Each row has a name. Each piece below is followed by the name of the row it came from, unless a question asks for something else. Each question is about the rows just above it. Places in a row count from 1.

Columns, left to right: S Y D M P Z R
L: [121 104 104 149 126 105 108]
W: [113  90  91 165  96  61 124]
J: [134 106 134 101 131 178 157]
H: [142 132 118 100 148 181 124]
E: [131 140 132 117 126 128  88]
V: [106 129 100  79  97  25 117]
N: [138 135 134 107 152 168  78]
[106 132 140 129 135] is in which column, read top down?	Y
Row and place of [105] in the named rows:	L, 6
Which column holds this, read top down? [113 134]	S
Which column holds this, read top down? [126  96 131]	P
Right after [96] comes	[61]

Columns, left to right: T U G C
Q: [ 84  84  85 134]
K: [125 204 135  83]
F: [125 172  78 151]
Which row holds [134  85  84] read backwards?	Q
Right after [135] comes	[83]
Which column holds [ 83 151] top down?	C
Right after [85] comes	[134]
[134] is at row and place	Q, 4
[83] is at row and place	K, 4

Columns, left to right: bibap tol kadu Tede dupo
zop: [147 116 121 115 209]
ber: [149 175 148 133  56]
Mut: [ 77 111 133 150 161]
ziga: [170 133 131 128 114]
tufep: [161  85 121 130  63]
dizud: [201 107 134 164  63]
biz: [116 113 127 145 183]
Vomor: [ 91 166 138 104 124]
Voz: [140 157 154 139  92]
Rumu: [ 97 126 135 168 117]
Tipu: [170 133 132 128 114]
Kuf: [ 82 144 137 130 137]
Which column holds this, read top down? [148 133]	kadu
What comes right after [113] in the named rows?	[127]
Where in the named rows is [127]?	biz, 3
Which column holds this, read top down? [201 116]	bibap

Columns, left to right: dis Kom bib vebi
A: [ 67 160 159 147]
B: [172 160 142  58]
X: [148 160  67  73]
Row and place of [172] in the named rows:	B, 1
Which row holds [ 67 160 148] read backwards?	X
Where do [172 160 142  58] appear?	B
Which column holds this, read top down? [147  58]	vebi
What comes right after [148] in the named rows?	[160]
[148] is at row and place	X, 1

Columns, left to right: Fosu Misu Lidi tefot Rodam vab
kuzuk: [230  47 160 161  68 211]
nat: [ 62 190 109  79 161  66]
varos: [ 62 190 109  94 161  66]
bef: [160 115 120 128 109 148]
Nono: [ 90 164 135  99 143  90]
Zifas: [173 104 168 115  85 152]
Right after [128] comes	[109]
The entry that follows [120]:	[128]
[ 62 190 109  94 161  66]	varos
Which column holds [ 90 152] top down?	vab

Columns, left to right: sote morer fabeb pivav biv Dega Nebug bano kup vumi
pom: [135  41 147  82 123 141  84  81  65 206]
bovu: [134  30 157  85 127 141  45  71  70 214]
nuva: [117 103 138 104  41 135  23 119 146 150]
miv: [145  98 167 119 157 119 105  81 103 141]
Ros: [120  70 104  86  89 151 130 129  81 197]
Zuro: [ 97  89  87 111  76 158  42 161 135 187]
kibes: [132 190 143 171 160 107 124  42 180  59]
The entry that follows [130]:	[129]
Which row holds [180  42 124 107 160 171 143 190] read backwards?	kibes
The entry that follows [105]:	[81]
Which column holds [ 81  71 119  81 129 161] top down?	bano
[135 161  42 158  76 111  87] is which row, read backwards?	Zuro
Where in the named rows is [117]?	nuva, 1

Columns, left to right: fevam zovo Peb roraf
pokev: [209 150 132  95]
dagu: [219 126  82 110]
Gupe: [211 212 138  99]
zufet: [205 168 121 109]
vala: [215 133 141 129]
Zoki: [222 126 138 131]
sov: [205 165 150  84]
Lusek: [206 179 150 118]
Rabe: [211 156 154  84]
bovos: [209 145 137  95]
viko: [221 133 153 102]
maso: [191 182 147  93]
What comes right after [215] in the named rows?	[133]
[110] is at row and place	dagu, 4

Columns, left to right: buva lum guf tep Mena Tulat tegi Dokes nuf Fisar
Mugo: [ 47 136 147 122 182 114 121 178 149 189]
zab: [118 136 161  91 184 104  85 149 124 106]
vaf: [159 118 132 151 127 149 109 185 133  91]
semu: [179 134 115 122  62 149 130 138  76 108]
gos: [177 143 120 132  40 151 146 173 101 119]
Boku: [210  99 127 154 125 159 121  90 139  59]
gigar: [104 130 122 110 139  96 169  53 169 182]
pak: [187 103 128 118 136 161  92  97  62  73]
palez: [121 111 141 123 155 135 134 146 144 162]
Which row holds [ 92 161 136 118] read backwards?	pak
Row and place of [96] in the named rows:	gigar, 6

Columns, left to right: Sovo lokal bosul mito tosok vabal Rusip dafiz
tosof: [103 143 125 173 130 191  61 192]
duvar: [176 101 112 123 105 118 162 156]
fof: [102 112 193 123 118 112  95 103]
Where in the named rows is [192]?	tosof, 8
The entry that follows [191]:	[61]
Which row holds [162 118 105 123 112] read backwards?	duvar
[123 112 101] is which row, read backwards?	duvar
[192  61] is which row, read backwards?	tosof
Which row holds [118 105 123 112] read backwards?	duvar

Columns, left to right: tes Suz melum pilo daf
momub: [211 142 121 123 136]
fadek: [126 142  70  97  96]
rel: [210 111  95 102  75]
zuko: [210 200  95 102  75]
pevo: [ 66 133  90 128 157]
fik: [126 142  70 113 123]
What comes right after [211] in the named rows?	[142]
[211] is at row and place	momub, 1

Columns, left to right: muv fas Mabom gebo nef Zosar paze firo
Gof: [112  28 145 153 164 108  48 144]
nur: [ 68  60 183 194  77  95  56 108]
Lor: [ 68 155 176 194  58  95 193  96]
gare: [155 155 102  95 164 121 162 136]
pofo: [ 75 155 170 186  68  97 129 104]
mik: [ 75 155 176 186  58  97 121 100]
Rurep: [126 187 120 120  77 112 162 108]
Menam: [ 68 145 183 194  58  95  89 100]
keva: [126  38 133 136 155 112  56 136]
mos: [148  60 108 103 164 119 113 144]
zokep: [163 145  96  87 174 123 162 153]
Rugos: [ 75 102 170 186  77  97  81 108]
[194 194  95 186] is in which column, read top down?	gebo
Where in the named rows is [87]?	zokep, 4

